In the rows, zero is written as 128.
name the system of each run
farus, path 1 (8 x 20)
[[137  90 109 146 148 129 146 118 108 132 145 134 143 171 129 134 153 107
  139 124]
 [ 98 120 140 140 125 118 133 116 148 138 175 127 117  99 142 132 107 115
  159 127]
 [130 110  90 141 128 109 148 116 127 141 151 120 114 139 137 103 168 147
  128 113]
 [125 104 156 120 132  90 141 118 127 132 166 153 146 117 135 139 144 104
  140 111]
 [ 98 143  94 131 118  95 155 103 129 147 147 120 139 115 157 119 133 136
  125 122]
 [150 106 107 137 132  91 139 107 125 143 154 141 157 152 125 139 142  99
  138 117]
 [118 133 106 124 127 110 137  99 130 147 175 134 130  96 152 142 109 111
  155 135]
 [133 107  81 144 139 119 153 105 105 142 163 124 132 144 147 127 154 119
  134 128]]
Dof, path 2 (8 x 20)
[[118 121 172 132 154 124 129 147  93 122 136 146 134 135 150 125 126 122
   94 102]
 [115 137 153 154 104 116 128 151 149 121 121 104 132 121 116 109 125 142
   89 114]
 [145 131 119 137  99  87 133 116 153 136 133 124 166 128 106 142 126 104
  123 129]
 [127 151 111  86 121 124 129 111 130 129  89 139 151 120 129 144 130 126
  144 148]
 [128 136  75 119 139 150 142 114  98 132 120 119 121 132 149 126 144 140
  123 147]
 [117 112 124 143 144 174 129 132 108 120 154 117 104 116 141 141 115 117
  139 150]
 [154 102 150 135 138 147 105 147 141 122 153 134  87 117 109 118 135 135
  136 120]
 [145  96 169 131 141 107 121 146 128 122 129 150 137 156 110 122 149 118
  116  99]]
Lud, path 3 (8 x 20)
[[ 67 106 138 168 122 159 155 148 143 113 108  87 117 160 125  99 145 154
  125 125]
 [109  89 141 173 118 112 134 127 178 139 184 112 102 128 113 106 133 128
  163 108]
 [103 126 145 111 130  80 141 112 141 144 180 149 109  89 154 112 140 141
  146  99]
 [109 157 104 116 102  79 161 112 118 135 137 120 143  96 155 112 159 153
   88 116]
 [121 123 117 159 104  90 166 119 108 127 141 109 181 139 135 137 149 105
   79 122]
 [106 111 127 138 110 111 161 102 129 126 148 123 180 127 130 169 129  79
  150 150]
 [ 99 103 109 102 132 133 166  96 118 121 124 135 147 137 140 150 169 113
  177 150]
 [ 63 109 122 129 136 142 170 121 125 120 105 116 130 158 145 113 166 147
  151 130]]
Pege, path 4 (8 x 20)
[[138 131  99  84 160 120 163 105  38 121 131 157 144 121 177 143 183 127
   95 131]
 [ 83 106 107 183 107 153 187 127 101 108 122  73 166 158 135 134 159 116
   91 150]
 [146  92  87 172 134 155 114 139 167 137 117 101  95 191  92  91 144 151
  156 122]
 [ 93 111 143  97 163 164 110 127 152 131 126 153  76 123 140 119 119 147
  209 131]
 [ 73 178 142 105 115 107 131 127 141 133 122 125 111  77 164 102 109 170
  116 117]
 [120 129 172 160 122  69 125 141 142 144 167 135 148 123 135 117 103 112
   90  84]
 [180 112 135 138  96 103 115 121 158 129 171 130 143  94  88 157 122  89
  137 139]
 [186 114 108  85 132 115 130 115  99 120 136 154 128 110 119 143 184 122
  123 136]]
farus, path 5 (8 x 20)
[[130 159 130  59 133 132 144 112  68 108  86 158 174 105 152 174 143 110
  109 158]
 [ 90 147  96 148 127 161 144 117 116 134  79 103 178 172 141 156  81  96
  139 163]
 [153 108  98 166 134 170  90 129 173 143 135 112 105 154  93 133  79 110
  181 148]
 [152 105 127 117 160 179  98 141 125 126 159 138  48 102 129 112 134 154
  160 133]
 [ 99 100 177 134 158 155 149 157  85  99 135 128 101 130 151 107 173 151
   95 110]
 [ 80 123 188 154  97  98 151 154 150 109 118 102 153 127 119 110 145 139
   85 104]
 [145 147 125 110  82  71 121 128 183 133  94 125 153 125  91 112 148 149
  115 115]
 [169 159 112  61 140  99 102 114 123 140  82 174 152 130 125 142 124 124
  138 128]]
supo, path 6 (8 x 20)
[[158 133  89 105 123 155 107 118 145 132 135 126  83  93 116 126 133 147
  158 152]
 [128 100 112 117 171 128 142 118  92 135 133 154 120 166 152 118 164 133
  145 111]
 [ 74 140 138 135 142 170 131 138 119 122 103 115 124 135 152 129  93 133
  134 142]
 [111 111 117 175 114 115 134 123 165 144 169 104 117 132 122 111 118 125
  146 117]
 [105 108 170 107 120 110 141 123 146 116 144 145 136 103 121 142 149 114
  159 128]
 [105 148 104 109 103 109 153 115 132 126 112 114 134 108 137 115 161 156
  113 133]
 [131 107 111 138 117 129 152 122 117 118 109 116 163 160 114 141 159 110
  120 140]
 [138 132 101 116 120 162 118 118 140 125 113 117 124 117 114 147 115 119
  159 167]]
Vupig, path 7 (8 x 20)
[[150 118 127  96 133 161 113 129 132 113 109 136 113 116 108 142 140 127
  158 154]
 [116 136 129 108 160 154 115 140 110 127  87 144 115 156 142 117 120 148
  129 123]
 [101 119 146 152 152 136 122 135 126 137 142 132 128 150 144 126  89 111
  138 118]
 [127 135 128 151 122 124 116 132 141 141 170 116 105  96 135 118 100 132
  120 123]
 [164 131 137 121 124 100 121 133 114 129 152 141 129 100 127 130 139 124
   94 115]
 [131 137 152 113 105 114 137 137 125 110 102 125 160 113 114 140 147 121
   96 135]
 [142 125 116 137 115 135 125 138 145 122  87 113 149 160  98 128 136 128
  120 137]
 [143 123 107 123 139 154 106 122 146 134 109 132 127 148 111 142 105 116
  169 149]]
Lud, path 8 (8 x 20)
[[148 141  96 103 126  83 152 111  91 133 116 141 160 137 146 127 172 133
   87 115]
 [100 143 122 147 115 121 152 125 111 128 101 111 187 154 138 149 110 100
  101 139]
 [133  98  93 146 127 148 143 105 130 130 147 116 147 146 117 157 130  91
  168 157]
 [ 89 102 144 109 158 161 144 121 110 116 132 143 115 134 151 137 146 125
  169 137]
 [ 85 121 123 127 117 152 148 134 147 114 115 102  98 119 126 103 160 168
  139 139]
 [113  97 145 163 125 107 141 143 149 130 154 116 111 144 121  94 156 147
  119  95]
 [103 135 146 137 112  80 133 119 162 144 165 131 131 102 137 118 113 127
  136 105]
 [137 138  94 116 117  80 150 102 122 146 158 135 142 105 146 125 149 129
  118 118]]
supo, path 9 (8 x 20)
[[135 132  70 144 111 153 155 109  97 127 159  93 123  96 144 139 145 126
  108 161]
 [138  77 131 140 139 181 145 135  98  99 151 116 109 127 119 143 173 116
  135 153]
 [108 112 117 120 140 184 126 138 139 112 110 113  73 127 121 106 154 168
  159 144]
 [ 89  94 114 138 150 134 143 122 149 138 112 130 116 186 131  99 152 149
  178 112]
 [ 57 131 135 125 130 129 143 109 164 140 109 128 145 144 141 133  98 119
  190 137]
 [ 79 134 101 146 101  88 163  89 158 150 167 111 149 106 148 133 117 113
  162 133]
 [ 96 111 136 123  96 112 178 100 117 110 166 116 159  82 138 164 164  98
  136 156]
 [119 122  99 119  88 154 171 116 113  98 133  89 123  83 122 139 191 144
  114 171]]
Dof, path 10 (8 x 20)
[[133 150 104 154 115 116 123 127 137 143 119 111 156 142 127 131  92 116
  108 131]
 [152 159 102 113 122 134 105 120 127 137 118 131 138 108 126 149  88 116
  128 151]
 [171 141 100 108 141 157 114 129  90 123 119 134 120 115 132 139 130 128
  105 146]
 [149 114 134 139 143 178 121 150  91 107 120 116 119 135 122 138 131 119
   99 146]
 [159 102 138 154 132 162 105 155 140 117 117 113 116 152  93 126 126 123
  121 134]
 [163 111 131 136 143 126  99 142 145 134 103 141 143 178  98 128 113 111
  136 118]
 [136 149 116 119 151 127 101 135 126 144  80 144 143 175 130 122  92 130
  125 118]
 [139 164  88 139 145 135 107 130 105 152 111 125 134 148 150 125  76 127
  101 128]]
Pege, path 11 (8 x 20)
[[ 90 149  98 138  99 126 177 107  93 119 130  96 169 105 155 149 141 117
   90 157]
 [156  98  91 183 134 124 136 137 121 139 145 105 124 182 117 103 149 132
   98 110]
 [124  83 132 134 143 177 122 128 146 117 145 123  95 133 110 138 137 120
  189 150]
 [106 149 119  92 127 139 126 130 137 123 100 127  89 103 138  99 154 182
  135 131]
 [ 74 127 177 134 138  94 143 137 132 133 127 142 141 140 152 110 123 136
  118  91]
 [127 138 126 149  90  92 120 121 181 142 144 115 147 111 106 132  98 115
  138 128]
 [181 122 111 110 144  96 107 115 125 150 166 159 119 117 129 131 127 115
  138 112]
 [126 122 127 112 121 133 155 111  91 113 157 129 140  89 145 158 154 107
  120 151]]
Vupig, path 12 (8 x 20)
[[148 171 163 107 117 144 117 150  71 103 128 128 147  58 146 165 101 110
   47 152]
 [167 132 162 161 109 157 118 182 100  92  85  95 155 142  93 135 133 122
   24 136]
 [181 111 172 140 108 177  77 171 170  99  83 115 134 142  49 155 103 102
  130 158]
 [172 167 124  95 148 179  48 158 159 135  54 146  99 143  94 125  54 146
  146 146]
 [150 175 130 126 186 150  62 148  97 159  95 167 134 157 156 149   6  92
  128 124]
 [128 183 134 175 136 152  92 152  91 145 162 107 130  86 170 154   4  91
   68 143]
 [211 147 146 179 110 149  91 173  82 116 181  96 120  67 118 150  84  99
   11 140]
 [218 137 205 113  91 159  84 186 110  73 103 121 142  68  64 170 131 103
   34 158]]

runs to name
path 13 (2 x 20)
[[116  90  91 108 164 121 170  89  82 134 145 155 145 164 161 141 183 109
  168 128]
 [ 44 124 152 124 150 178 139 136 132 118 125 119  81 114 162 108 120 163
  167 135]]
 | Dof
path 14 (2 x 20)
[[ 96  92 135 120 103 126 163  98 153 117 164 122 137  96 119 158 161 101
  190 155]
 [ 83  99 136  95 133 107 174 109 126 115 120 146 128 139 141 112 206 154
  159 116]]
 | Lud
path 15 (2 x 20)
[[193 117 100 125 122 147 112 131 117 124 154 122 103 100 107 137 143 124
  118 146]
 [133 103 152 105 147 155 144 139  83  98 120 140 120 128 134 135 182 131
  113 133]]
 | Pege
path 16 (2 x 20)
[[137 102  98 155 119 155 142 104 126 128 129 112 179 158 108 181 109  62
  166 174]
 [137 133  77 111 123 162 124  96 132 136 179 121  89  65 140 153 110 118
  186 175]]
 | supo
path 17 (2 x 20)
[[ 86 131 109 158 133 118 137 127 152 148 103 114 140 180 136 103 110 142
  139 113]
 [119 132 109 147 142 131 103 120 164 158 156 130 105 128 133 120  71 124
  172 124]]
 | Pege
path 18 (2 x 20)
[[158 124  68 155 182 151 129 115  51 153 137 143 148 186 165 150  95  86
  114 133]
 [125 159 153 134 153 211  74 172 118 118 110 115  77 102 138 129  49 139
  115 151]]
 | Dof
path 19 (2 x 20)
[[ 76 141 119 150 137 124 134 135 139 145 131 113 103 136 157  88 110 164
  123 106]
 [146  99 132 150 138  87 130 118 131 148 191 144 131 130 134 128 130 103
  133  99]]
 | Vupig
path 20 (2 x 20)
[[158 150 111 105  96  71 120 120 163 140 108 135 151 120 104 123 139 137
  116 117]
 [116 152 101  98 125 115 153 103  94 127  97 136 176 133 149 154 136 109
  120 146]]
 | Dof
path 21 (2 x 20)
[[136  92 143 142 125 126 126 137 160 122 106 129 141 173  89 121 154 121
  149 121]
 [116 133 113 107 130 130 109 117 174 143 109 138 111 133 116 121 109 140
  191 136]]
 | Vupig
path 22 (2 x 20)
[[139 148 131 122 118 102 119 140 136 134 144 128 100  93 135  96 137 164
   91 105]
 [156 145 134 141 111  87 125 139 123 134 140 126 149 112 124 123 124 124
   69 108]]
 | Lud
path 23 (2 x 20)
[[147  94 144 165 137  72 126 151 153 143 159 136 105 166 115  66 169 163
   92  56]
 [105  82 177 118 105 119 138 111 184 115 166 139 136  98  97 162 138  89
  213 144]]
 | Pege
path 24 (2 x 20)
[[107 137 183 109 141 136 113 162 129 111 113 138  89 108 136  97 137 170
  103 104]
 [129 113 181 140 140  86 114 151 151 136 122 152 147 163 114 113 119 120
  114  82]]
 | Vupig
path 25 (2 x 20)
[[119 157 118 133 119 124 139 136 104 125  81 115 172 151 135 135 118 124
   80 134]
 [154 138 121 137 111 137 103 131 152 129 110 120 150 133  98 152  88 100
  132 151]]
 | farus
path 26 (2 x 20)
[[114 122 136  66 100  72 153  99 172 121 113 154 144 105 109 123 197 151
  170 120]
 [ 92 130  79 101 130  83 165  95 142 148  73 141 165 191 141 104 173 154
  156 111]]
 | Vupig
path 27 (2 x 20)
[[128 149  70 162 138 175 113 133 121 143  90  97 131 171 132 128  77 126
  123 155]
 [161 116 109 150 160 180  99 128  99 137 170 130 102 116 136 157  76  89
  146 156]]
 | Vupig
path 28 (2 x 20)
[[ 55 114 154 136 167 155 154 136 103 123 117 132 120 159 169 111 132 142
  138 113]
 [ 95  93 146 177 136 117 138 137 152 141 182 115  99 139 138  97 126 134
  141  97]]
 | Vupig
